In the data rows, 128 means zero.
Some points:
[ 90 142 166 144 116  90  67  99  92  96 104 151  99 115 126 115 113 117
 105  80 112  80 125 122 157 201 151 127 133  89  82 106 135 112 141 108
 108 108 122 148 135 127 114 135 115 108 111 100 109 152 119  96 104]
[152 128 145 133 126 138 135 157 144 115 122 148  88 120 106 127 126 107
 101 123 128  91 133 114 113 127 105 124  84 102 140  75 135 172 173 117
 116  99  58  78 113 137 122  82 117 136 149 187 156 124  99 158 137]
[113 136 124 119 121 125 144 121  99 109 125  83 114 117 136 127  97 130
 153 168 102  89  52 116 112 149 154 114 108 122 106 131  81  83 103 114
 127 111 135 134 149 128 110 109 104 138 170 126 137  92 114 105 124]
[148 114 135  94 107 110 107 118 159 111 156 128  96  96 127 142 156 109
 156 169 136 148 147 121  99 142  99 149 125 145 162 151 154 139 142 169
 167 136 144 134 182 162 144  95 106 105 104 132  85 124 106 170 103]
[166 139 182 170 107 107  98  99 107 127 132  96 168 148 107 119  80 108
 124 124  92 128 127 115 128 121 161 127 114 117 118 154 121 133 119 146
 114 103 131  90  78 111 108 161 154 109 120  98  81 105 142 167 125]
[120 170 164 168 126 143 154 175 138 142 129 129  94 112 113 147 153 103
 126 140 152 153 118 101 136  74 155 145 134 140 140 120 151 170 137 161
 128 164 138 160 157 170 175 136 132  86  86 100 122 126 149 121 115]
[104 121 116 125 123 147 155 115 127 127 141 107 131 128 148 160 152 166
 143 147 163 135  92 173 151 158 167 112 127 110 127 123 100 129 109 167
 158 140 137 127 141  85 116 106 119 145 143 161 131 157 104 138 122]
[100  77  98 135 132 128 117 135 119 117 126 115 129 143 103  85 102 125
 112 107 163 115 133 107 110 124 119 140 114 130 127  60  96 104 160 117
 122  93 118 165 122 130  95  82 111 126  98  82 140 138 120 147 151]
[126 141 135 124 125 144 158 127 110 132 152 127 178 118 169 104  71 100
  87 121 133 135 137 173 149 152 129 133 126 129  99 114  84 114 102 119
 135 115 153 118 118 120 166 116 118 122 166 130  98  76  94 115 113]
[147 111 126  76  90 139 103 140 117 130  92  95  98 118 107 126 101 148
 133  98 166  94 128 124 138 130 128 148  85 140 118 135 166 177 154 131
 142 112 132 111 122  93  88 115 128 148 123 119 126 147 143 148 130]
[173 165 149 143 161 112 150 141 161  98 155 159 146 179 175 159 129 119
 158 171 121 137 119 104  90 141  93 107  88 125 109  99 126 122 132 110
  97 133 151 151 157 153 109 140 109  84 142  90 146 148 138 146 153]
[136 156 138 133  87 134  98 150 144 131 103 161 112 101  95  99 154 165
 172 142 121 131 104 124 174 128 144 147 132 157 108 117 111 122 123 114
 133 141 121 112 126 143 166 161 156 127 109 150 117 162 137 153 113]
[154 120 150  98 148 116 142 134  97 152  97 131 118 141 104 156 153 142
 113 103 146 122  86  88 128 104 145 155 139 114 122 114 117 112 154  90
  85 111 106 111 117 130 158 155 148 119  89 115  93  90 121 100 110]
[109 144 125 147 122 113 162 154 157 167 137 135 142 128 104 152 152 139
 149 103 118 152 144 170 142 167 111 102 104 107  92 161 122 147 147 134
 135 156 155 126  94 135 146 131 178 146 152  68  91  95 153 117 120]
[109 128 141 149 131 154 169 145 200 157 153 113 145 106 136 115 135 138
 114 123  88 124 138 118 151 136 205 165 121 163 151 159 114 104  90 155
 107 113 138 149 149 114 133 151 163 162 149 137 133 102 121 133 112]
[112 155 157 127 116 145 170 141 122  82 135 146 137 123 160 183 156 130
 162 175 141 127 161  98 145 103 121 146 134 142 141 123 145 143 173 150
 151 136 106 122 134 106 103 116 117 105 100 118 111 105 108 134  89]
[119 132 114 101 109  84 150 167 162 138  95 123 119 193 129 105 123 158
 106 107 119 148 143 121 115 134 128 123 207 151 113 124 128 150 141 170
 165 116 124 139 113 120 108 132 135 130 132 152 164 148 160 109 158]
[ 72  78 113 127 145 136 129 103 129 162 140 165 151 132  87 128 124  89
 122 156 151 111  66  94 159 127 110 135 115 127 129 137 144 144 132 106
  89 147 113 152 105 128  92 152 158 105 126 142  81 127 140 142  75]
[125 106 117 103 127 120 130 157 185 141  98 130 138 157 143 124 127 164
 104 153 136 113 124 159 146  84 157 122 143 119 148 131 149 126 119 104
 142 106 115  95 159 106 137  96  70 129 122  99 131 101  79 104 117]
[157 143 117 134 110 136 139 191 144 143 163 172 144 128 159 136 149 118
 137 124 120 121 107 154 108 148 118 108 156 118 157 134 152 134 131  96
 131 149  96 166 152 139 130 103 107 148 129 101 123 147 153 147 184]
[136 158 148 154 156 155  97 123  93 125 108  83 125 133 135 118 186 115
  98 118 142 151 149 136 131 108 133 147 107 124  81  96 135 118 125  78
 119 118 133 102  95 106 117 115 138 120 113 126 142  97 142 163 142]
[128 100 102 114 143 141 124 168 104 158 125 143 136 133  98 124 122 115
 151 101 116 113 151 136 115 152 113  90 154 160 171 145 141 148 152  93
 114 101 132 150 141 157 117 140 137  93 113 136 126 102 105 124 146]
[125  76 132 113 125 146 133 157 141 104  80 152 108 122 128 124 123  89
 133  86 151 151 149 109 129  94 111 120  77 111 128 134 125 126 150 134
 137 121 115 146 105 114 139 167 158 124 107 146 108 104 134 144 110]
[ 85 123  94  98  80 114 102  87  74  68 133 132 121 151 134  93  82 164
  98 120 126 108 101 144 151  92 117 107 128 121 165 116 142 119 103  98
  75 132 103 111 151 109 143 122 116 174 119  98 162 113 128 108 133]
[117 124 108 132 163 156 109 105 120 157  83 126 130 126 113 121 123 151
 150 148 133 125 130 147 145 107 132 140  99 114 121 158 137 138 139 133
 106 105 138 172 106 115 158 131 147  95  94 140 146 139 178 130 127]
[122 128  85  78 106  89 112 116 154 109 150 176 126 138 113 146 127  83
 148 119 128 152 166 110 126 127 152 122 154 113  93 130 125  93  95 123
 109 107 133 109 115 108 110  92 130 112 130 133  91 136 133 101 118]
[126 155 165 122 121 107 124  84 144 138 155 141 171 131 117 127 112 121
 129  88 106 130 129 145 113 117 128 119 142 131 170 169 119 113 122 138
 172 141 168 133 124 182 122 140 104 111 146 187 179 167 180 133 119]
[119 128 127 128 138 127 126 125 135 139 145 144 133  97 109  74  95 166
 119 131 117 141 155 139 115 173 122  86  77  81 105 142 128 139 108 162
 138 124  88  93 106 126 106 124 108 151 116 104 149 122 105 121 161]
[138 151 157 174 163 149 145 146  81  98  92 136 123 154 137 150 125 109
 136 143 140 159 170 146 153 144 149 150 110 130 169 149 131 125 108 105
 166 114 129 141 178 124 129 141 130 103 141 135  92 144 159 135 106]
[139 129 144 143 202 140  85 139 153 156 173 141 127 164 150 127 135 124
 162 157 146 102 101  91 131 144 123 129 148 117 142 126 152 155 151 130
 162 140 151 151 129 122 145 132 125 160 126 146 138 156 132 114 154]
[147 135 131 151 150 136 153 142 125  72 123  76 162 106 150 154 118  90
 114 124 111 115 126 113 129 137 132 112 141 138 122 120 115 122 100 154
 127 116 148 128 166 141 147  96 127 128 124 158 148 205 150 135  90]
[167 162 154 138 150 164 131 128 146 146 100 122 168 133 128 116 120 146
 136 135 138 137  86 132 145 161 128 153 124 161 184 132 107  61 113 144
 121 191 130  84 103  85 131 121 129 120 109 123 138 144 133 128 128]
[162 125 144 124 139 115 151 128 110 155 145 119  85 139 108  79 117  97
 138 157 114 122 172 170 158  91  79 110 103 116 107 104 163 130 147 130
 154 130 144 128 135 111 108 134 139 127 100 125 139 143 127 134 162]
[104  84 150 170 163 141 123 126 109 133 121 106 129 126 157 153 128 146
 139 161 150 167 144 137 116  92 122 142 137 144 122 133 124 126 135 102
 101 174 135 116 146 148 142 104 118 152 128 147 159 147 138 179 141]
[111 104 108 131 140 144 146  96 120 126 128 143 116 116 116 102 100  86
 152 119 154 145 121  91  98  87 149 175 128 100  97 129 159 165 150 108
 135 148  92  85 134 123 173 141 142 102 114 145 121 127 140 122  91]
[155 154 107 110 120 116  99 112 137 116  87 107 116 154 145 114 101 137
 102 137 172 186 118 139 133 107 116 119 136 170 157 160 157 167 139 102
 104 129 100 129 113 124 100 123 121 165 116 132 141 101  74  86 150]
[148 133 153 152 157 117 125 116 130 100 166 147 165 181 153 142 177 117
 181 119 123 126 144 132 118 130 105  92 163 178 150 150 142 155 137 148
  82 107 105 147 142 158 139 122 106 116 153 161 112 144 118  98 111]
[ 86 109 126 136 108 104 102 139 128 118 129 109 132 125 132 149 133 145
  93 135 109 182 156 171  96 141  93 110 154 119 118 112 123 117 135 163
 143  95 113 117 121 170 185 180 179 166 155 121 166 131  88  90 123]
[105  92  86 112 136 138 133 119 114 144 135 117 117 114 126 146 136 102
  91  91  99  67 132 131 155 145 145 162 123 172 152 165 129 146 145 157
 154 145 128 113  88 154 134 175 149 123 132 104 133 124 156 152 140]
[ 74 119 103 139 117 115 112 109 117 139 138 129 104 121 140 131 126 127
 112 108  95 112 103  87  60 134  79  79 113 101 142 170 122  98  87 131
 132  94 127  89 114 116 100 110 109 110 141 121 117 140  97  78 114]
[156 168  94 106 112 124 142  73  94 114 131 155 170 173 140 148 157 163
 120 140 123 137 159 109 119 138 144 110 100 110 113 131 136 105 128 172
 185 127 142 163 143 178 162 122 130 170 153 140 141 121 124 121 173]
[125  89 104  92  96 135 168 135 152  98 137  70 155  95 147 125 163 133
 141 152 110 142 129 114 134 158 140 128 127 122 131 118 118 131  96 103
 123 136 189 138 107 134 137 122 105  96 143 122 134 149 137 127 108]
[174 145 122 133 140 184 161 110 130 135 104 101  84 106  98 121 118 151
 106  91 122 117 100 129 148 114 144 150 166  83  86 108 119 112 102 144
 110 178 164 142 122 164 128 142 128 141 134 120 114 106 142 150 141]
[130 154 137 131 139 106 150 114 125 117 140 117 126  83 130 100 108 123
 100 119 100  95 136 141  82 100 114 120 173 171 150 111  91 103 102 125
 126 117 142 114 121  83  87 150 143 174 162  95 121 123 140 121 158]
[155 125 122 134 120 140 113 154 114 156 122 146 109 116  90 115 131 135
 127 115 146 140 146  88 138 129 130 148 161 151 135 173 137 126 111  83
 108 129 154 185 118 113 145 170 144 129 119 134 140 151 124 140 127]
[130 142 119 163 124 133 117 105 153 175 150 121 101 133 165 169 143 167
 131 145 171 150 149 153 161 127 136 139 149 105 137  91 126 117 137 141
 120  80 105 102 154  90 115 131 109 141 140 174 154 115 140 108 145]
[117  97 127 138 119 104  93 111 101 143 149 173 102  83 111 159 144 138
 127 131  88 107 112 160 106 124 125 146 145 164 110 114 140 134 128 137
 162 191 136 140  96 131 113  98 136 135 131 156 157 123 121 147 135]
[130 124  85  82  85  81  89 105 128 127 141  96 156  92 138 108 141 128
 129 122 106 110 121 148  91 124  81 113 116  89 100  91  70 115 117 127
 110 164 109 127 149 125  93 118  92 127 165 111 102 103 100 105 133]
There is one direction along which these points spread out most. Take the direction at right angles to it along which they spread out most. Then take the direction at right angles to both along which they spread out most. Go by this last direction. How far along it is each point below, from 0 to 99? 50 is the average, and the first point above lies past it. One standard deviation of the points above along it is 16.
[125 106 117 103 127 120 130 157 185 141  98 130 138 157 143 124 127 164
 104 153 136 113 124 159 146  84 157 122 143 119 148 131 149 126 119 104
 142 106 115  95 159 106 137  96  70 129 122  99 131 101  79 104 117] 31
[154 120 150  98 148 116 142 134  97 152  97 131 118 141 104 156 153 142
 113 103 146 122  86  88 128 104 145 155 139 114 122 114 117 112 154  90
  85 111 106 111 117 130 158 155 148 119  89 115  93  90 121 100 110] 50
[138 151 157 174 163 149 145 146  81  98  92 136 123 154 137 150 125 109
 136 143 140 159 170 146 153 144 149 150 110 130 169 149 131 125 108 105
 166 114 129 141 178 124 129 141 130 103 141 135  92 144 159 135 106] 54
[128 100 102 114 143 141 124 168 104 158 125 143 136 133  98 124 122 115
 151 101 116 113 151 136 115 152 113  90 154 160 171 145 141 148 152  93
 114 101 132 150 141 157 117 140 137  93 113 136 126 102 105 124 146] 36
[126 155 165 122 121 107 124  84 144 138 155 141 171 131 117 127 112 121
 129  88 106 130 129 145 113 117 128 119 142 131 170 169 119 113 122 138
 172 141 168 133 124 182 122 140 104 111 146 187 179 167 180 133 119] 66
[ 86 109 126 136 108 104 102 139 128 118 129 109 132 125 132 149 133 145
  93 135 109 182 156 171  96 141  93 110 154 119 118 112 123 117 135 163
 143  95 113 117 121 170 185 180 179 166 155 121 166 131  88  90 123] 49
[119 128 127 128 138 127 126 125 135 139 145 144 133  97 109  74  95 166
 119 131 117 141 155 139 115 173 122  86  77  81 105 142 128 139 108 162
 138 124  88  93 106 126 106 124 108 151 116 104 149 122 105 121 161] 46
[113 136 124 119 121 125 144 121  99 109 125  83 114 117 136 127  97 130
 153 168 102  89  52 116 112 149 154 114 108 122 106 131  81  83 103 114
 127 111 135 134 149 128 110 109 104 138 170 126 137  92 114 105 124] 67
[136 158 148 154 156 155  97 123  93 125 108  83 125 133 135 118 186 115
  98 118 142 151 149 136 131 108 133 147 107 124  81  96 135 118 125  78
 119 118 133 102  95 106 117 115 138 120 113 126 142  97 142 163 142] 51
[130 124  85  82  85  81  89 105 128 127 141  96 156  92 138 108 141 128
 129 122 106 110 121 148  91 124  81 113 116  89 100  91  70 115 117 127
 110 164 109 127 149 125  93 118  92 127 165 111 102 103 100 105 133] 47
[112 155 157 127 116 145 170 141 122  82 135 146 137 123 160 183 156 130
 162 175 141 127 161  98 145 103 121 146 134 142 141 123 145 143 173 150
 151 136 106 122 134 106 103 116 117 105 100 118 111 105 108 134  89] 31
[119 132 114 101 109  84 150 167 162 138  95 123 119 193 129 105 123 158
 106 107 119 148 143 121 115 134 128 123 207 151 113 124 128 150 141 170
 165 116 124 139 113 120 108 132 135 130 132 152 164 148 160 109 158] 42
[125  76 132 113 125 146 133 157 141 104  80 152 108 122 128 124 123  89
 133  86 151 151 149 109 129  94 111 120  77 111 128 134 125 126 150 134
 137 121 115 146 105 114 139 167 158 124 107 146 108 104 134 144 110] 43
